In the data rows, the value 500 means zero.
Here are some points, one per row:
(374, 454, 548, 433, 557, 547, 553, 605, 599, 389, 484, 446, 402, 362, 481, 121, 468, 711, 479, 442, 212, 570, 534,
 365, 205, 388, 345, 675, 422, 561, 492, 545)
(376, 616, 333, 642, 404, 480, 579, 451, 344, 858, 382, 473, 298, 529, 458, 418, 357, 571, 384, 659, 467, 460, 372,
 695, 341, 999, 648, 333, 783, 544, 442, 587)
(239, 536, 604, 607, 149, 651, 595, 470, 540, 494, 632, 570, 557, 662, 646, 708, 561, 495, 287, 603, 500, 560, 471,
 470, 454, 455, 458, 619, 745, 309, 483, 542)
(538, 364, 400, 593, 667, 692, 519, 407, 575, 247, 461, 455, 437, 774, 447, 482, 499, 083, 534, 722, 460, 501, 503,
 575, 584, 488, 540, 553, 635, 526, 634, 354)
(172, 614, 586, 624, 600, 626, 579, 605, 516, 558, 270, 682, 214, 567, 541, 429, 396, 230, 452, 253, 484, 396, 533,
 593, 594, 504, 465, 569, 585, 849, 866, 617)
(484, 714, 657, 339, 469, 579, 643, 695, 376, 590, 682, 737, 480, 260, 381, 304, 425, 463, 541, 331, 389, 614, 465,
 223, 471, 417, 453, 472, 509, 378, 441, 409)
(401, 612, 583, 408, 412, 520, 372, 452, 518, 465, 298, 405, 742, 549, 659, 762, 287, 550, 408, 188, 391, 432, 387,
 802, 452, 243, 287, 595, 298, 299, 308, 545)
(592, 408, 676, 361, 131, 810, 575, 410, 506, 551, 382, 580, 412, 430, 454, 478, 554, 526, 478, 177, 677, 520, 410,
 452, 186, 629, 653, 507, 368, 354, 328, 389)
(824, 608, 354, 575, 572, 473, 362, 420, 493, 410, 513, 681, 553, 591, 583, 619, 493, 223, 409, 489, 564, 492, 999,
 406, 252, 615, 779, 357, 345, 508, 580, 420)
(771, 463, 407, 499, 619, 301, 390, 001, 498, 817, 683, 778, 509, 703, 655, 267, 516, 749, 510, 518, 329, 594, 384,
 638, 708, 275, 346, 658, 683, 421, 485, 746)
(444, 382, 370, 426, 504, 156, 321, 669, 449, 378, 464, 712, 083, 607, 266, 651, 547, 497, 532, 523, 187, 558, 438,
 313, 298, 249, 377, 500, 459, 595, 483, 546)
(377, 563, 640, 735, 478, 733, 665, 155, 209, 260, 320, 527, 441, 627, 418, 123, 304, 757, 409, 700, 403, 482, 520,
 251, 404, 565, 672, 325, 345, 439, 515, 406)
(647, 599, 468, 517, 561, 752, 545, 608, 399, 585, 568, 633, 562, 568, 414, 463, 592, 617, 417, 453, 604, 000, 683,
 555, 301, 403, 484, 318, 403, 441, 524, 599)
(187, 391, 423, 496, 421, 554, 426, 344, 490, 533, 595, 320, 520, 556, 228, 655, 568, 311, 508, 432, 271, 366, 410,
 343, 619, 511, 438, 520, 338, 483, 392, 582)
(422, 301, 419, 359, 412, 555, 459, 417, 672, 618, 332, 415, 442, 542, 273, 511, 229, 561, 448, 541, 813, 402, 644,
 465, 513, 557, 512, 440, 429, 401, 598, 630)
(585, 216, 600, 401, 555, 595, 000, 600, 665, 682, 545, 597, 346, 475, 601, 358, 395, 488, 437, 550, 623, 423, 574,
 411, 641, 763, 588, 423, 403, 344, 381, 535)
(869, 407, 367, 231, 384, 608, 544, 312, 434, 508, 491, 524, 430, 402, 668, 360, 395, 323, 501, 458, 597, 499, 511,
 615, 594, 512, 556, 651, 557, 626, 501, 459)
(539, 619, 637, 476, 456, 414, 611, 781, 653, 465, 363, 440, 377, 484, 391, 417, 408, 482, 496, 438, 273, 596, 451,
 347, 730, 448, 720, 648, 562, 210, 517, 534)
(513, 757, 480, 548, 419, 641, 360, 326, 306, 359, 487, 240, 703, 622, 481, 284, 618, 433, 447, 298, 562, 625, 591,
 422, 466, 506, 109, 382, 694, 510, 487, 509)
(508, 723, 837, 671, 543, 336, 234, 628, 596, 305, 532, 411, 538, 395, 716, 313, 618, 520, 437, 431, 682, 478, 465,
 577, 595, 427, 525, 243, 523, 596, 621, 545)
(822, 575, 635, 592, 645, 382, 613, 661, 459, 498, 469, 635, 369, 444, 408, 719, 507, 382, 451, 518, 485, 515, 000,
 540, 455, 627, 183, 605, 484, 543, 476, 637)
(555, 381, 720, 490, 406, 508, 536, 274, 355, 590, 838, 359, 037, 575, 471, 691, 838, 593, 372, 524, 442, 602, 405,
 653, 461, 476, 695, 722, 414, 697, 353, 403)
(528, 686, 502, 424, 575, 406, 463, 457, 712, 592, 280, 631, 383, 405, 678, 557, 257, 416, 531, 253, 366, 457, 346,
 072, 375, 600, 485, 675, 547, 587, 429, 463)
(422, 447, 345, 405, 626, 431, 421, 524, 268, 455, 492, 695, 553, 500, 384, 463, 153, 603, 603, 610, 465, 493, 551,
 672, 384, 196, 615, 549, 716, 435, 440, 238)
(442, 335, 233, 836, 543, 407, 545, 452, 448, 522, 478, 604, 894, 409, 372, 440, 647, 656, 606, 233, 402, 627, 510,
 755, 503, 999, 500, 332, 463, 794, 472, 469)
(512, 515, 400, 649, 511, 887, 399, 477, 441, 757, 421, 411, 199, 570, 672, 491, 570, 518, 525, 260, 640, 554, 842,
 385, 526, 709, 835, 530, 279, 362, 547, 368)
(659, 743, 344, 186, 621, 666, 672, 479, 785, 458, 625, 282, 488, 438, 273, 504, 523, 558, 690, 495, 517, 317, 456,
 401, 222, 485, 616, 387, 537, 596, 484, 614)
(143, 548, 633, 373, 658, 417, 484, 512, 574, 526, 752, 652, 386, 378, 620, 494, 676, 575, 408, 372, 599, 258, 593,
 652, 552, 590, 444, 506, 661, 344, 620, 415)
(561, 345, 609, 500, 393, 321, 534, 532, 333, 294, 324, 053, 368, 394, 308, 277, 603, 587, 495, 533, 799, 136, 446,
 632, 687, 556, 550, 670, 548, 586, 542, 562)
(831, 262, 614, 556, 888, 560, 781, 338, 519, 326, 452, 538, 579, 510, 679, 584, 449, 677, 482, 423, 410, 677, 743,
 999, 761, 624, 627, 500, 556, 608, 512, 499)
(665, 308, 362, 735, 362, 530, 640, 510, 387, 647, 444, 353, 552, 496, 547, 576, 725, 654, 543, 603, 398, 476, 431,
 399, 718, 568, 044, 712, 519, 343, 542, 353)
(516, 653, 379, 455, 449, 552, 388, 668, 554, 566, 873, 191, 631, 867, 471, 462, 209, 693, 539, 549, 676, 426, 447,
 265, 336, 541, 228, 433, 461, 523, 359, 506)
(372, 589, 385, 295, 756, 332, 386, 614, 395, 000, 689, 507, 515, 473, 626, 398, 457, 489, 603, 620, 339, 495, 575,
 560, 272, 999, 305, 654, 587, 243, 539, 517)
(446, 500, 643, 852, 301, 591, 635, 470, 532, 520, 556, 629, 470, 572, 491, 747, 373, 459, 999, 512, 461, 527, 658,
 572, 533, 501, 460, 507, 502, 351, 421, 526)
(479, 703, 786, 440, 403, 461, 266, 381, 518, 563, 358, 317, 835, 481, 398, 495, 553, 385, 600, 477, 205, 275, 531,
 552, 744, 564, 503, 558, 291, 591, 423, 314)
(728, 422, 461, 660, 679, 469, 595, 806, 520, 648, 712, 538, 490, 566, 394, 182, 528, 218, 502, 393, 629, 609, 535,
 468, 411, 305, 294, 543, 591, 290, 251, 395)
(546, 524, 589, 319, 363, 587, 593, 495, 527, 447, 453, 249, 465, 675, 631, 829, 512, 588, 572, 556, 334, 865, 782,
 361, 423, 227, 307, 620, 376, 666, 629, 588)
(394, 603, 347, 348, 383, 443, 698, 604, 403, 731, 335, 488, 754, 546, 466, 781, 364, 390, 352, 585, 414, 517, 472,
 592, 550, 479, 455, 575, 597, 542, 686, 349)
(477, 446, 522, 500, 583, 547, 424, 390, 536, 458, 586, 291, 565, 343, 673, 543, 560, 385, 430, 641, 502, 645, 469,
 550, 272, 375, 561, 449, 631, 557, 373, 382)
(502, 512, 403, 463, 835, 301, 574, 393, 466, 574, 767, 400, 406, 599, 205, 693, 373, 727, 232, 249, 875, 632, 555,
 399, 726, 576, 486, 539, 307, 559, 574, 485)
(525, 698, 592, 507, 620, 423, 265, 371, 378, 373, 683, 470, 614, 565, 338, 557, 523, 352, 722, 447, 674, 565, 239,
 597, 617, 369, 910, 414, 654, 425, 626, 483)
(493, 628, 389, 016, 400, 617, 476, 444, 594, 529, 441, 676, 597, 701, 496, 381, 618, 451, 622, 598, 543, 390, 488,
 600, 477, 308, 340, 454, 220, 526, 525, 747)
(266, 759, 241, 458, 604, 502, 571, 572, 476, 048, 397, 662, 405, 457, 467, 631, 453, 436, 340, 587, 546, 498, 813,
 488, 632, 338, 423, 716, 552, 428, 010, 575)
(510, 630, 459, 474, 196, 227, 541, 520, 593, 518, 510, 550, 429, 677, 345, 378, 309, 447, 457, 598, 552, 528, 505,
 822, 298, 327, 474, 481, 330, 542, 369, 107)
(383, 470, 254, 477, 396, 385, 522, 267, 532, 619, 442, 606, 419, 495, 422, 483, 955, 618, 461, 568, 776, 565, 124,
 271, 488, 473, 347, 386, 396, 446, 418, 338)
(589, 867, 600, 467, 632, 624, 456, 539, 404, 508, 366, 377, 630, 412, 592, 431, 491, 603, 598, 619, 537, 573, 423,
 573, 537, 554, 408, 371, 641, 658, 503, 388)
(485, 607, 339, 436, 496, 511, 558, 461, 614, 722, 582, 461, 999, 572, 375, 424, 406, 250, 520, 531, 388, 652, 503,
 334, 265, 370, 727, 619, 455, 398, 417, 629)
(407, 607, 632, 391, 513, 535, 583, 746, 351, 662, 679, 569, 415, 664, 569, 291, 441, 395, 412, 469, 450, 566, 221,
 455, 589, 610, 652, 743, 338, 570, 566, 575)
(542, 486, 651, 464, 392, 229, 562, 360, 709, 539, 703, 568, 407, 180, 709, 340, 371, 559, 390, 616, 544, 568, 730,
 411, 684, 550, 345, 271, 640, 540, 661, 441)
(524, 522, 306, 732, 399, 836, 521, 568, 481, 477, 567, 454, 474, 370, 467, 617, 550, 419, 286, 655, 129, 424, 720,
 610, 601, 214, 194, 409, 543, 744, 397, 673)
(624, 315, 551, 556, 483, 436, 574, 417, 461, 372, 309, 491, 533, 603, 286, 532, 699, 578, 426, 557, 509, 359, 495,
 371, 600, 650, 821, 610, 644, 581, 629, 700)
(495, 442, 242, 732, 462, 566, 537, 560, 534, 297, 722, 592, 711, 237, 730, 594, 451, 411, 530, 583, 770, 534, 614,
 371, 588, 570, 786, 745, 432, 692, 552, 434)
(582, 325, 432, 490, 451, 803, 352, 610, 546, 625, 233, 531, 687, 504, 466, 425, 610, 466, 564, 520, 999, 705, 759,
 643, 425, 678, 594, 447, 574, 487, 541, 424)
(613, 061, 736, 712, 757, 421, 535, 479, 494, 429, 468, 531, 957, 878, 770, 703, 563, 621, 529, 491, 559, 343, 465,
 451, 171, 280, 611, 478, 621, 561, 356, 530)
(481, 423, 540, 696, 839, 269, 511, 266, 453, 615, 409, 425, 513, 070, 442, 608, 482, 323, 499, 750, 462, 266, 562,
 529, 359, 263, 351, 671, 406, 447, 604, 483)
(488, 663, 560, 609, 356, 338, 689, 428, 187, 669, 279, 557, 469, 455, 775, 567, 654, 608, 472, 572, 590, 500, 443,
 598, 628, 518, 697, 358, 339, 682, 287, 740)
(296, 433, 655, 695, 362, 443, 405, 539, 494, 584, 489, 340, 414, 480, 455, 466, 336, 497, 393, 658, 646, 819, 521,
 679, 570, 497, 513, 635, 327, 472, 598, 718)
(428, 766, 641, 643, 622, 631, 575, 656, 803, 446, 575, 606, 480, 511, 318, 442, 505, 544, 433, 726, 567, 619, 225,
 355, 532, 609, 610, 398, 127, 270, 496, 491)
These points spread out most along one direction. Take the direction at right angles to it along which they spread out most. Go by this last direction. Where along it does each point below lie, from 0 to 99? The average is 50, and the first point in the table lies past the average. One standard deviation of the points above along it is 16.
(331, 448, 304, 381, 513, 630, 439, 546, 296, 396, 534, 495, 529, 380, 770, 476, 554, 513, 714, 644, 515, 581, 388,
 579, 584, 198, 598, 426, 361, 452, 644, 438) 43
(724, 334, 767, 591, 268, 452, 451, 626, 520, 464, 605, 742, 642, 474, 396, 579, 378, 610, 308, 543, 451, 331, 525,
 325, 549, 565, 336, 552, 375, 493, 691, 466) 50
(457, 499, 512, 282, 519, 368, 548, 638, 498, 843, 513, 274, 501, 428, 654, 680, 558, 714, 591, 497, 385, 427, 536,
 301, 430, 435, 667, 440, 455, 465, 393, 524) 56
(621, 520, 793, 418, 417, 252, 589, 686, 305, 432, 404, 491, 328, 647, 435, 686, 654, 526, 438, 354, 307, 618, 808,
 476, 558, 584, 420, 335, 519, 331, 614, 571) 45
(483, 421, 593, 480, 561, 433, 596, 651, 484, 530, 226, 545, 399, 536, 604, 662, 622, 524, 383, 569, 470, 527, 320,
 312, 432, 324, 438, 407, 596, 111, 537, 575) 50
(418, 319, 137, 452, 396, 427, 572, 561, 503, 534, 396, 272, 498, 591, 494, 551, 616, 690, 505, 566, 350, 549, 403,
 519, 523, 526, 720, 221, 454, 526, 285, 440) 49
(568, 502, 339, 494, 465, 375, 207, 480, 513, 504, 479, 671, 546, 177, 555, 456, 497, 613, 583, 598, 399, 775, 450,
 609, 278, 227, 404, 659, 699, 399, 709, 848) 33
(456, 380, 567, 450, 583, 999, 422, 580, 545, 360, 595, 505, 466, 164, 469, 660, 404, 432, 370, 558, 481, 540, 291,
 667, 572, 660, 636, 195, 704, 572, 656, 360) 56
(432, 387, 700, 453, 500, 383, 501, 739, 318, 526, 779, 679, 304, 368, 167, 659, 457, 721, 488, 393, 427, 558, 533,
 425, 690, 642, 375, 602, 635, 803, 630, 512) 49
(410, 183, 581, 333, 780, 415, 530, 429, 905, 537, 465, 583, 728, 634, 624, 412, 602, 491, 493, 531, 497, 579, 429,
 615, 597, 344, 435, 479, 592, 785, 298, 297) 28
(491, 332, 082, 582, 454, 390, 549, 307, 672, 316, 654, 280, 580, 391, 780, 466, 578, 462, 737, 118, 460, 420, 328,
 533, 388, 129, 418, 402, 494, 364, 717, 440) 33
(545, 695, 570, 535, 482, 286, 441, 612, 701, 509, 226, 506, 486, 352, 298, 397, 672, 562, 409, 448, 342, 310, 524,
 526, 702, 424, 503, 811, 630, 555, 438, 538) 44
(306, 397, 410, 466, 558, 361, 476, 397, 358, 460, 501, 456, 470, 441, 698, 426, 471, 000, 580, 543, 581, 475, 453,
 425, 529, 498, 402, 000, 431, 590, 464, 543) 50
(568, 441, 522, 506, 231, 596, 573, 549, 706, 312, 381, 587, 293, 638, 510, 372, 413, 461, 406, 483, 550, 299, 514,
 432, 786, 812, 695, 411, 664, 474, 622, 390) 70
